Each row is where one point has got to under a steady rotation. How many steps took it there?
The counts run from 0 to 698.
[-30   1  19  23  32 -14  -8  27 -21  15 -24  23  -1 -11 -12 -19  -4 -18
   5 -12  -4 -12  -2  -6 -18  25 -15   7   3 -13   0 -23 -25   3   6   8
   2  12  24   6 -20 -22 -11   0  -3   6  -1 -17  17  -4  -2  41  38] : 480
[  1  -5   9  -9  35 -36   1   9  -3   5  12  25   3 -10   8  12 -19  -2
 -25  -3   1   2  -8  -6 -13 -28 -18   7 -15  29 -24 -31  11  -9 -17  -4
  10  -2  26 -24  -2   8  -9  14 -34  10 -11 -24 -16  -1  -4  16 -19] : 87
[-26  -1 -45  -1   1  21  23   0 -16   4  48 -12  23   3   0 -19  20  -7
  12   8  21  30   6  -4  19  13 -19  -6   4  -2  14  26  -8   4  10 -16
  10 -17  13   6   9   0   4  14 -16  -6 -13  11 -20   7  18  -9  11] : 551
[  9  10 -10  15  18 -12  29  20 -19  18  25  -6  13 -19  -4  17   4 -22
 -29   6 -11  -6 -22  31   5 -21   1  18 -13   7 -22  -8 -14 -19 -22   2
  12 -12   4  -9 -34  -4  -4   6 -24  31 -14  -2 -19  24  11  17   3] : 243
[ 23 -33  25   3  13  36 -13   0   6  16 -11  14  10  18   7   9 -12 -20
  -1   4   1  15   1  11  17   1 -10 -15 -39  16  34 -14 -24   2   4 -12
 -16  33   8 -25  -4   5 -15   3  19  17   2  -6 -13  -3  -5   8 -25] : 278
[ -1  33 -20  -5   0 -12  -1  21 -24   4 -16  10  25  31  15 -12  -3   6
 -17   8   1  11  -6  10   0  32   8  13  16  -3 -24  -7 -44   1 -23 -25
 -20 -11  -5 -12   4  12 -19  13   4  34  18   9  11 -20   9  25  20] : 105
[ -9  31 -12  14  -4   8 -11  12 -10   0  -7   1  26  41  21 -30   2  16
  10  -2   9 -12  -2  -7  -7  32  19  12   5 -13 -20 -14 -14  10   3 -20
 -17   6 -24  -9  23   9 -13   6   0  16  23  28  16 -43   4  17  18] : 606
[-24  15  -7  -6  -9  -1  -3  25 -29  16  -9 -10  30  14 -15  -8  -3  34
   2 -20  -5 -10  13 -30 -24  -8 -26  25  14 -21  -1   8  -3  12   8 -19
   4  15 -26  14   0   0  -8  23  -2   4  -8  -7  14 -28  -3   8   3] : 558
[-41 -24  10  -2   5 -20  12  13 -22 -23  29  22 -19  -6 -13 -23   9  11
  16   1  23 -10  18 -38  -6 -21 -15  21  12  16 -12   3  13  10  25   1
  37  16   7   8  -8   3   8  18 -11 -12 -31 -15  -4   4 -20  10  -6] : 354
[-31  34  16  -7  10  -7   7  11  -9  21  -5 -13  25  -4   4 -24   9  21
  12 -17 -24  -9  -6  11  -1  15  19   6 -30 -15   3 -14  -9  13  -1 -20
  29  34  -2  20   2 -21  -3  -7  -4  12 -22   8  29 -23   9  15  24] : 184
[-20  26  20  -2  -8 -29  -7  24 -20 -18 -12  17  -2  34 -11  -1   5  24
  -6  -7 -14 -32 -11 -14 -36 -23  -3  20   7   5 -20 -13   6 -11  -9  -8
 -12  38  -3  10 -14  -3  -4   6  -2  10  -7  -6  15  12 -31   5   2] : 297
[ 11 -16   0 -13  25  26  21  -1  -9  17  13  20  -7 -15  26  -1  -8 -18
 -20  14   1  46  -1  38  18  11  12   1 -16  12   2  -1 -42 -18 -10 -14
   2 -12  20 -19  -7 -12 -12   9   8  19  -7   8 -16  -7   5   3 -13] : 43
[-26  22  -3  -7  -2 -11  27  -3 -30   3  27  -3  21  -8   4 -30  15   0
   5  -6 -20  15   9   8   7  31  25  15 -12   1  -3   6 -18  -5  10 -12
  28   5  17  29  -3 -23  11   8  -2   0 -14  15  22 -11  -2  10  34] : 685
[-23  -6   5   3  17   6  -7 -10   0   1 -30  12   3  -2   7  -3   2  16
  15  -2  -9  14  11  -5   9  30  -6 -18  -8 -11   6 -20 -45  -8  25 -25
  13  12  41  -9   6 -13 -20  10  19  -1  -5 -29   5 -37  -8  30  15] : 127
[  4 -11  15   3   4  51   2  -3  -5  22 -19 -16  -2   9  11  13  -5  -7
  -8 -10 -17  11  12  26 -16  -8   5  -5 -28   2  27   3 -24 -16  17   0
   2  20  12   4  -6 -25 -16  13  29  -6  -9  -1 -26 -13 -11 -11 -28] : 626
[-17 -10  23 -17  -1 -42   4  13 -16  -1   4  14  30 -15 -11 -11  14  10
 -23  -8   3  23  15 -28  -8  16 -19  30 -18   1  14  -6 -17  14 -24  -4
   5  38  -4  20 -11  -4   5   0  -7   5 -28  14  31  -9   4   6  12] : 136
[-25  30   9  -5   7 -42 -12  11  -8  -8  -3   9  22  38  -3 -14   6   1
  -7  10  -2  -9  -9 -18 -34   2   3 -11 -15   2   0  -7  10   0   0  -7
  -6  35  26  28   8  -4  -5  -4 -22 -23   2  -7   6  25 -11  -2  17] : 585
[  0  35 -33  15 -15  22  10  -2 -17   5   6 -20  25  46  10 -10  10 -24
  -3  19   0   1 -11  26 -19  17  22  -6   5   1   0  14 -43 -14  -6  -6
 -24   0   2  -5 -11  -1 -13   5  -2  -1  15  16 -34  25  12  -5  14] : 103
[ 40 -23   1 -10  -7   2  23  10 -13  11  12  14  10 -21  30  17 -11  -5
 -11   5   9  17   8   4  16   6  -8  37  12  23  -4   2  -3   0   5 -18
 -15 -20   6 -21   6  49 -13  13   3  29  -3 -12 -40 -12  -5  12 -14] : 461
[-11  27  -1   0  -5 -37  -2  13 -14 -17  -9   3   3  40  12 -28 -11   5
  11  12  11 -36  -7  -7 -30  15  21  24  11  16 -14 -15 -21  17  14 -22
 -17  31  -6   2  -9  21 -16  -1 -13  -9   0  -7  -9   8   5  21  25] : 454
[-23  25 -21  17 -16 -22   5  13 -22  -1   0   3  32  20  15 -31  16  -1
  12  11  17   9  -9  -6   6  33   2   8  28 -15 -31   3 -30  19  -6 -26
 -20  -3   4   6  -2  12  -5  -7  -6  25   8  10   0   4  14  22  25] : 106
[  3  28 -14  -9  -3 -17  -6   5  -1  -1 -13   2   2  30   3 -12 -27  21
  -8   7  -7 -32  -9  10 -29  -3   8  22   8   9 -12 -19 -35  -2   2 -22
 -13  25 -23 -12 -14  10 -35  18 -12   7 -14  -8 -14  -3   9  25  10] : 453
[ 16 -53  22  15  14  24   5   8  -3   7 -13  20 -16  -2  -5  20   7 -23
 -16   1  -3  22   6 -17  20   1  -7  11 -20  15   0 -12 -33 -18   7  10
  -4   5  13 -42   5   6  -3   7  12  21  -5 -20  -5 -26  -8  29 -13] : 570
[ -5 -13  37 -16   1  18   7   4  -4  13 -20   3  -7 -21  24   9   4  34
  12 -18 -21   2   9   5   1   1   3  19 -10  -4   6 -11  -4   3  17 -18
  23  24  10   9   8 -15  -8   7  34  13 -30  -9  14 -44 -26   3 -16] : 623
[  9 -20   7  -2  24  10 -11  -7   6  -1   4  24  19  10  -4   0   4   3
 -12   7   7  36   3  -6  25  18 -15 -19 -38  16  13 -15 -28 -22 -12 -11
  -9   4  27 -32  15   8   1  23   6  24   9  -3   9 -28   0  24  -2] : 283
[-40   5 -20  -9   5 -12   2  19 -23  14 -24  13  -1   3  12 -19   6  16
   1   6   5  31  21 -23   5  23 -11   9  26 -11 -17   3 -26   2  10 -24
  15 -23  27  -3  22   0 -14  13  -2  -5  10 -19   1 -46   3  22  20] : 262
[-30  14   1   8  16  -7  28 -11 -20   6  30  -8   9 -13  15 -19  10 -15
  17   8  -5  23   3  18  22  29  18 -23 -20  12 -11   2  -6  -8  31 -13
  28 -11  38  16  15 -11  14  -1   0 -12  -9  -3 -13  -3 -12  11  17] : 681
[-19  20 -16   1 -19 -17  12  -3   7   6  18 -21  30   7  25  -9  28  23
  18   4   6   1   5 -22  -1  24  24  11  -7  -9 -11  -2  12  27  10 -29
   5  11   4   8  30   5 -16 -14 -20 -10 -17  27  -2 -38  17   5  12] : 315
[  6 -10 -30 -12  30  33   7  -1 -16   5  29  29   3   7   7 -21 -19  -8
 -13   9  12  28  11  18  -4  14  -9   5  -5  20  12   4 -25 -29   6 -13
   8 -20   7 -27   7  14 -13  36  -1  17  13  16 -22 -19  13   1  -3] : 548
[-24   4  30 -10  30 -56  11  11 -15  -8  18  29  -7 -11   3  -3 -14  -9
 -16  -4   1 -10   4 -15 -15  -5   0  12 -13  28 -31 -34   8 -14   2  -1
  16  11  26  -1   5  18   6   5 -21   9 -12  -7   3  -4 -15  23  -3] : 88
[-17 -20  21  10  20 -17   8  13 -18 -12  12  42  -4 -39  -5 -24  -1  -3
  -1 -12  11  -1   5  -1 -18  14 -28  19   3  -3   7 -24 -16   0 -13   2
  10  14  19   0 -35 -15  -7  12  -1  17 -36 -11  16  -8  -3  34  18] : 484
[ 10   0   9   1  26  38  -1   8 -15  15  15  18 -16  24  25 -16 -25 -32
   4  19   7  -1 -14  32  -8  -1  11  -1 -16  20  21  -5 -19  -7  12 -11
 -17   4   5 -12  -8   2 -21  14  10   7   4  15 -37  21   7   0 -12] : 543
[-28  -8  35  12  19   8  23   1 -28  -8   7  21  -9  -7  30 -38   2 -30
   6   9  11  11  15  13  -2  31  17   2  -2  21  -4  -4 -23  -2  16  -6
  -6   3  22  17  -5  -9  21   8  13  -2  -2  14 -10  12 -14  14  -2] : 41
[  9   0 -31  35 -18  21   8 -13   4 -17   4 -18   5  41  -5  22  28 -13
   2  14  -6   5 -10   4  12  -1   8 -10   1   7 -11  13 -33 -33  16  -3
   1  -9  19 -34  -5  13   0   5  -6 -11  10 -11 -42   5  -7  10   0] : 656
[ 17  -6   3 -14   8  20 -11  39 -21  25  -7  26  -1  17   3   0 -17  -2
  -4   9  14  10 -14  14 -11 -15 -29   5   7  -9   5   5 -24   4 -22 -25
 -34  18 -13 -14 -13  11 -27  12  10  40   6  -4 -19  18  -1   5 -18] : 696
[-25  30 -10 -24   9  -5 -18  32 -14  18   9  10  26  26 -12 -32  -1  44
   5  -4   7   3   4 -11   2   2 -10   6  -8 -18   7  -1  -6  19 -14 -32
   9  21 -10   8   8  -4 -12  20  -9  22  -8  14  23 -25   5   2   8] : 53
[ 34   1 -16  -1  -5  -6   7  17  -6  14   0  -4   9  22  23  12 -13 -22
  -4  19   3  -6 -19  16  -2  -2   1  16  12  14   6   1 -29   7   3 -27
 -22  12   2 -14 -11  32 -25   2 -13   0  -7 -16 -44  36  10  13   5] : 456
[ -2   1  28  15  19  10   0   9   2  14   8 -13  12   9  36   6 -10 -35
   4   6  13  -7 -10   5 -38  -3   9 -10 -14  17   4 -15  37  11  23  -1
 -23  28  24   8  13   6 -10  -8  -8 -14   2   6 -39  15  -6  -3 -19] : 673
[-41  -8   1  -5  -6 -26  20  31 -32  26  -9 -19  22 -14  -5 -11  19   1
  -1   0  -5   7  17 -32   3   5 -11  37   8 -11 -11  10  -7  32  19 -15
  25   8   2  27   0 -14 -10  -4  -6 -18 -14 -15  16 -16  -1  13  17] : 267
